rotation ticks, each row followed by its count of ticks
The counts run from 0 to 540.
[132 182 112 131 115 121 131 122  77 121  96 112 139 132 128 136 159 149
 160 144 126 110 120 113  63 193 126 128 169 154 158 138 112 151 145 128
 127 165 133 112 138 164 156  98 129 134 127 170 153] | 535
[122 103 117  96 105 120 134 159 155 151 128  99  77 164 112  92 112 167
 106 102 112 102 129  84 174 105 157 143  89 112 133  93 136 124 110 101
 162 120 108 157 103  68 133 122 146 133 147  76 129] | 412
[150 138 131 136 102 163  79 153  92 177  80 121 115 124 132 100 115 127
 116 130 126 116 123 166 131 117 134 111 143 156 115 137  96 134 122  62
 185 137 126 124 122  91 112 103 125 202 121 118 122] | 376
[115 124 151 145 156 126 132 182 182  78 103 128 102  85 121 122  96 131
 118  99 165  98  78 148  97  97 114 144 126 101 118 129 126 109 177 100
 120 191 112 133  99 134 165 134 124 110 151 146 117] | 346
[142 183 103 131 103 132 155 183 116  82  80 115 110 108 134 130 121 159
 157 126 101  94 128 104 133 130 157 175 116 144 169 138 129 177 127 142
 108 149 116 136 122 123 126  91 159  98 147 169 124] | 206
[102 119 178 105 121  94 209 105 111 121 136 128 140 159 105 122  99  94
 149 159 148 118 141 146 113 133 146 129 132  75 156 119 133 150 160 177
  84  88 117 166 167 139 143 137  99  88 130 111 113] | 99
[103  69 162 115 120 127 149  97 128 148 151 131  92  93 118 119 166 159
 114 103 160 145 122 103 125 123 134  87  78  92  70 107 101 130 167 139
 116 111  96 143 146 113 148 139 103 110 115 135 122] | 114
[109  75 119 135 165 116 106  84 140 171 152  92 156 117 108 149 166 133
 110 110 130 138 135 135 137 161  80 108 117 114  52 138 172 115 112 156
 116  69 133 102 152 125 155 144 139 136 109 148 154] | 482
[104 139 105 170 143  78 130  83 107 114 129 130 167 141 125 148 169 111
 180 172 122 107 134 148 113 134  94  95 163 113 172 132 165 157 106 191
  87  92 131 172 140 108 157 122 149 107 130 151 117] | 479
[122 137  72 180 140 139 102 166 116 115 101 151 113 128 145 126 173 118
 176 147 121  87  79 157 138 127  99  86 150 142 174 171 114 142 118 105
 164 150 124 142  89  94 150 115 173 188 138 165 114] | 172
[ 91  95  94 166 128 114 122 114 108 137 140 164 133 123 141 147 168  91
 171 149 122 147 114 161 147  87 129  85 120 123 176 130 134 150 127 153
  76 103 159 188 125  93 109 155 161 148 108 129 103] | 465
[106 128 138 157 154  98 141  94  87 136 114 150 111 110 114 152 203 126
 162 152 131 125 102 140  91 168  96  86 147 115 125 152  82 160 148 147
 137 127  95 131 155 142 162 118  94 126  97 155 140] | 145
[139 160  89 116 107 151 130 142 113 126  82 114 109 160 119  71  92 116
 112 146 135  77 155 132 146 140 151 121 124 139 174 124 136 123  73  59
 160 115 120 146  98  95 111 118 167 178 160 100 108] | 390
[106 121 120 163 142 135 143 109  99 105 112 162 115 107 142 148 206 120
 160 157 146 140 118 131 135  98 125  87 127 107 168 143 113 151 122 162
  47 109 147 139 145 116 133 154 159 109 124 160  98] | 475
[103 122 134 146 135  95 144  70 114 156 138 117 162 187 117 118 183 132
 160 182 159 112 151 133  88 182  93  74 136 110 172 126 136 139 112 154
 102 105 117 164 161 101 155 133 136 142 115 117 107] | 121
[118  64 118 112 118 165 120 130 138 172 162 140 107 139 137 114 117 118
 106 114 104 134 137 116 210  86 168 109  76 121 111 121 122 110 114 153
 154  88 127 151 111  88  82 153 150 156  97 105 115] | 431
[138 155 139 166 164 128  91  77 105 128  98 142 159 136 127 119 169 111
 111 164 138 146 143 169  59 152  70 103 164 147 124 159 112 124  93  89
 111 137 134 100 150 168 156 124 109 139 119 133 138] | 330
[132 182 157 116 121 137 154 152 105 111  68 128 102  99 104 119  89 111
 132 151 129 120 120 162 104 146 128 142 165 101 130 139  95 168 152  99
 174 149  91 109 152 163 118  84  78 111 120 123 140] | 373
[156 166 133 124 139 134  91 111 110 149  84 106 129 134 106  93 118 120
 103 138 142  93 156 160 108 161  99 126 170 150 103 146 131 116  95  57
 169 135 108  99 140 138 140  91 116 181 135 121 145] | 362
[147 192 133 134 151 140 146 140 103 101  80 181 110  94 123 132  94 110
 126 166 106 133 143 170 117 132 131 135 163 146 145 155  95 157 133  94
 164 150 103  86 134 176  89 107  86 106  94 106 138] | 15
[104  91 170 117 123 117 154 129 167 104 167 153 149 130 137 148  92 107
 130 116 142 146 103 111 118  82 155 138  88 101 138 106 142 100 164 163
  64 151 157 141 125 134 119 186 125  97 137 132 122] | 281
[116 122 124  98  85 148 178 174 149  99 117 121  63 119 126 103 107 148
 128 119 136 116 132 102 171 102 185 135  87 102 145 104 103 152 138 111
 126 146 107 153 112  92 110 133 142 106 151  89 115] | 411
[ 98 135 105 137 142 109 156 185 166  70 113 113 113  95 118 138 143 153
 134 106 121  97  98 101 118 157 101 158 125  90 123 151 118 143 157 136
 137 169  90 139 101 146 169 125 146  99 125 174 164] | 174
[146 179 143 100 148 109 167 159 169  94  98 108 109 114  95 117  75 144
  68  94 124 124 173 117 150 139 103 187 124 106  96 113 148 149  97 106
 125 121 112  65 132 164 124 110 106  73 143  97 152] | 35
[127  95 151  85 105 153 134 157 139 162 121 108  86 105 123 126  91 142
  88  90 116 135 156 106 166 124 167 132  85 110  78  95  92 136 130 121
 181 101  92 104 131 117 100  99 104 131 122  94 133] | 407
[145 171  94 156 125 147 108 161 136 102  79 179 108 118 153 111 115 103
 137 160 102 126 113 165 141  89 122 123 162 157 179 147  98 144 115  77
 148 160 145 113  93 119  89 135 139 150 125 100 106] | 19
[125 138 123 101  98 159 137 190 124 100 114 111 107  81 135 142  98 133
 133  92  96 134 127  99 163  94 205 159 115 136 141 103 100 155 168 155
 126 132 143 104 113 135  96 121 137 115 142 131 121] | 225
[120 166 123 111  99 153 147 158  84 147  89 135 118 164 145  99  90  89
 148 155 112  91 118 151 160 103 171 138 153 126 183 137 101 153 113 104
 144 117 123 163 106 102  87 127 137 164 132  95  96] | 400
[117 121 108 157 150 123  71 128  88 162 118 131 148 104 114 157 159 140
 142 134  91 127  97 158 125 165  84  96 153 148 106 180 126 136 120 122
 193 119  92 117 125 137 134  96 121 187  80 144 164] | 167
[132  77 150  95 106 159 104 143 145 155 143 107 121 154 125 103  82 111
  89 101 144 109 139 154 170  62 165 130 102 114 115 102 147 114 113 114
 111  99 158 129 119  67  98 146 146 151 155 108 101] | 73
[173 193 107 151 137 107  99 156 144 126  97 144 144 139 119 100 103 135
 119 152  93 143 149 154 116 134  75 158 158 148 166 147 154 153  92  96
 166 143 109 130 108  89 125  79 139 156 127  77 149] | 23
[122 134 152 127 119  99 173  81 107 138 139 131 131 178 122 124 126  99
 160 171 145 104 147 157 106 135 132 102 135  85 176 111 139 132 116 155
  95  83 130 183 159 102 134 138 149 154 135 106 102] | 98
[111  61 161 128 117  81 127 106 152 163 177  93 141 151  94 135 123 156
 131 104 141 131 129 111 129 122 118 115  96  80  98 100 162 114 154 149
 143 109  86 161 146  79 152 138 107 131 129 111 138] | 110
[117  78 156 145 137 131 147 118 142 105 165 183 123  99 158 146 152 147
 133 121 147 188  95 116 109  77 143 108  95 123 125 103  88 125 181 161
  76 138 154 127 107 130 115 173  85  82 133 122 108] | 290
[107  89 166 113 132  87 130 124 194 140 200 133 181 178 147 144  91 138
 126 119 149 139 133 127 130 106 118 131  95 127 129  96 190  83 138 154
 109 131 162 145 101 115 104 170 127 133 138 111 132] | 282
[118 139 135 147 142 178 119 139  79 103  95 113 143  86 129 161 143  92
 156 128 136 111  69 152  99 127 142 125 173 129 127 160  92 142 177 163
 101 138 128 107 137 177 130 134 115 121 123 221 118] | 517
[ 91 166 103 149 163 107 144  99 117 128  93 130 148 141 114 136 162 114
 165 168 125 103 109 137 105 179  79  95 163 117 158 169 117 143 105 132
 126 139  98 131 147 167 177 114 136 141 102 173 150] | 154
[141 169 105 149 139 136  75 143 144 103 108 163 145 152 150 110 106 102
 112 157 128 100 115 147 140 105 103 142 143 168 155 146 141  96  70  79
 154 161 152 108  84 138  98 145 161 160 137 112 131] | 9
[142  93 171  91 120 127 148  86 131 163 135  95 108 132  94 112 139 147
  87  92 156 136 176 111 123 139 142 116  87  83  76  91 140 131 133 149
 100  78 126 119 173 111 115 139 116 100 133 109 128] | 91
[155 145 135 119 105 100 107 142 147 143 109 113 132 153 120 100  91 146
 106 119 120 134 181 164 133 118 100 159 124 134 135 107 197 133  74 121
 143 103 149 141 130  60 133  89 146 144 167  74 126] | 55
[136 117 147 129 107 159 127  69  77 182 122 130 132 153 124 114 162 101
 142 156 157 135 148 166 107  98 156  69 134 133 136 109 120 126 109 123
  94  72 149 145 162  87 108 145 130 149 127 104  86] | 93
[146 134 113 172 141 166  81 129 109 145  91 187 133 102 128 113 129 100
 133 140 140 126  90 202  95  96 110  93 176 136 138 149  99 107 130  60
 153 168 132 121 113 131 132 143 132 166 129 149 109] | 344
[116 102 183 122 123  88 178 110 123 101 176 160 158 127 119 164 121 117
 157 146 125 181 139 131  78 123 125 136 124 115 137 116 124 131 176 176
 108 115 147 122 148 143 119 132  66  82 109  97 141] | 285
[145 147 140 101 115 122 131 127 126 169 114  92 135 156 105 115  85 124
  91 122 123  97 175 120 155 166 127 136 119 122  96 107 152 126  78  97
 195  98  91 117 121 125 119  95 120 167 133  80 144] | 394
